A = [-41.3 -59.8  43.0 -42.2 -47.1  33.0  41.5]
A[0] -> -41.3
A[4] -> -47.1
A[5] -> 33.0

B =
[[3 4 3 5 3 4 8 5 7 5 2 5 5]
 [5 4 4 6 3 4 6 5 7 8 5 5 5]
 [3 5 4 4 4 4 6 5 5 5 4 4 6]
 [3 4 3 4 4 4 7 6 7 6 1 6 5]
 [3 4 3 5 3 3 8 4 6 5 2 5 5]
 [3 5 3 4 4 5 7 6 7 6 1 6 5]
 [4 5 4 4 5 4 7 5 5 4 4 4 5]
 [4 4 3 5 3 4 8 4 7 5 2 6 5]
 [4 5 3 6 4 4 7 5 6 3 4 5 5]
 [4 3 3 5 3 6 5 4 6 7 5 6 4]
 [3 4 2 5 3 3 8 4 7 5 2 5 5]
 [4 4 4 5 2 4 6 4 7 8 5 6 4]
 [4 3 2 5 3 5 5 4 6 7 5 6 4]
 [5 3 3 6 3 4 6 5 7 8 5 5 5]
 [4 5 3 4 4 4 7 5 7 6 1 6 5]
 [4 4 4 6 3 4 6 5 7 7 5 5 5]]
B[-16,0] -> 3
B[-7,12] -> 4
B[:, -12] -> [4, 4, 5, 4, 4, 5, 5, 4, 5, 3, 4, 4, 3, 3, 5, 4]
B[-1,6] -> 6
B[15] -> [4, 4, 4, 6, 3, 4, 6, 5, 7, 7, 5, 5, 5]
B[-13] -> [3, 4, 3, 4, 4, 4, 7, 6, 7, 6, 1, 6, 5]
B[14,-2] -> 6
B[-8,-6] -> 5
B[2] -> [3, 5, 4, 4, 4, 4, 6, 5, 5, 5, 4, 4, 6]
B[7,3] -> 5
B[:, 3] -> [5, 6, 4, 4, 5, 4, 4, 5, 6, 5, 5, 5, 5, 6, 4, 6]
B[15,7] -> 5
B[13] -> [5, 3, 3, 6, 3, 4, 6, 5, 7, 8, 5, 5, 5]
B[3,6] -> 7
B[7,-8] -> 4
B[7,1] -> 4
B[-14,-6] -> 5
B[6,-4] -> 4
B[7,2] -> 3
B[3,-11] -> 3
B[11,-6] -> 4
B[-11,-12] -> 5
B[3,-8] -> 4
B[4,-3] -> 2
B[-14,0] -> 3
B[15,-8] -> 4
B[0,1] -> 4
B[-15,0] -> 5
B[-12,1] -> 4
B[-11,7] -> 6
B[-7,7] -> 4
B[-3,-4] -> 8
B[:, -9] -> [3, 3, 4, 4, 3, 4, 5, 3, 4, 3, 3, 2, 3, 3, 4, 3]
B[2,-11] -> 4
B[6] -> [4, 5, 4, 4, 5, 4, 7, 5, 5, 4, 4, 4, 5]
B[:, 9] -> [5, 8, 5, 6, 5, 6, 4, 5, 3, 7, 5, 8, 7, 8, 6, 7]
B[-7,-12] -> 3
B[1,-9] -> 3

data =
[[-10.6  28.1 -71.9  56.1]
 [ -9.1  25.2 -65.8  47.6]
 [-12.3  27.9 -66.6  67.0]
 [ 11.1 -29.0  74.0 -58.8]
 [ 11.3 -28.2  70.7 -60.1]
 [ 11.6 -26.6  63.7 -63.3]
 [-11.0  28.8 -73.6  57.9]
 [-13.2  30.0 -71.5  72.1]
 [ 11.1 -28.3  71.5 -58.8]
 [ 11.6 -30.2  77.1 -61.4]
 [ 11.4 -29.7  75.9 -60.0]
 [-10.9  28.2 -71.5  57.8]]
Rows and columns are counted from 0.
(0, 0) -> -10.6
(4, 1) -> -28.2
(3, 3) -> -58.8
(2, 0) -> -12.3
(11, 3) -> 57.8
(0, 3) -> 56.1
(7, 0) -> -13.2
(9, 0) -> 11.6
(9, 1) -> -30.2
(6, 2) -> -73.6
(11, 2) -> -71.5
(1, 1) -> 25.2
(2, 1) -> 27.9
(9, 3) -> -61.4
(3, 0) -> 11.1
(6, 0) -> -11.0
(0, 1) -> 28.1
(1, 3) -> 47.6
(5, 1) -> -26.6
(2, 2) -> -66.6
(11, 0) -> -10.9
(4, 2) -> 70.7
(7, 1) -> 30.0
(10, 0) -> 11.4
(7, 3) -> 72.1
(3, 1) -> -29.0
(4, 0) -> 11.3

x =
0.13	0.16	-0.19	-0.20
0.14	0.12	-0.20	-0.21
-0.20	-0.22	0.11	0.08
0.15	0.15	-0.22	-0.20
-0.21	-0.22	0.09	0.08
0.16	0.15	-0.23	-0.20
x[0,0] => 0.13
x[4,3] => 0.08
x[5] => [0.16, 0.15, -0.23, -0.20]
x[:, 2] => [-0.19, -0.20, 0.11, -0.22, 0.09, -0.23]
x[0,1] => 0.16
x[3,2] => -0.22
x[3] => [0.15, 0.15, -0.22, -0.20]
x[1,1] => 0.12
x[:, 0] => [0.13, 0.14, -0.20, 0.15, -0.21, 0.16]
x[2,3] => 0.08
x[3,3] => -0.20
x[4,2] => 0.09
x[5,3] => -0.20
x[4,1] => -0.22
x[1,3] => -0.21

M =
[ 0.163  0.131 -0.158  0.093  0.090  0.138  0.194  0.066  0.137 -0.051
  0.084]
M[0]: 0.163
M[6]: 0.194
M[1]: 0.131
M[7]: 0.066
M[5]: 0.138
M[3]: 0.093
M[2]: -0.158

grid = array([ 56.3, -50.0,  -2.5, -43.3])
grid[0]: 56.3
grid[3]: -43.3
grid[1]: -50.0

a =
[[ 0.03  0.04  0.04  0.04  0.18  0.20  0.06  0.03  0.05  0.12  0.06 -0.02
  -0.01]
 [ 0.02  0.03  0.02  0.07  0.08  0.10 -0.16  0.05 -0.14 -0.20  0.03 -0.01
  -0.02]
 [ 0.04  0.00  0.03  0.06  0.11  0.02  0.10  0.03  0.07 -0.05 -0.06  0.05
  -0.01]]
a[-3,0] -> 0.03
a[:, 7] -> [0.03, 0.05, 0.03]
a[1,-11] -> 0.02
a[-2,-1] -> -0.02
a[-1,11] -> 0.05
a[0,8] -> 0.05
a[0,-2] -> -0.02
a[-1,4] -> 0.11
a[-3] -> [0.03, 0.04, 0.04, 0.04, 0.18, 0.20, 0.06, 0.03, 0.05, 0.12, 0.06, -0.02, -0.01]
a[:, 0] -> [0.03, 0.02, 0.04]
a[-1,3] -> 0.06
a[2,-13] -> 0.04
a[0,-6] -> 0.03
a[2,2] -> 0.03
a[1,9] -> -0.20
a[2] -> [0.04, 0.00, 0.03, 0.06, 0.11, 0.02, 0.10, 0.03, 0.07, -0.05, -0.06, 0.05, -0.01]
a[1,4] -> 0.08
a[1,10] -> 0.03
a[1,-5] -> -0.14
a[-3,-1] -> -0.01
a[:, -4] -> [0.12, -0.20, -0.05]
a[-1,10] -> -0.06
a[1,-8] -> 0.10
a[2,-8] -> 0.02
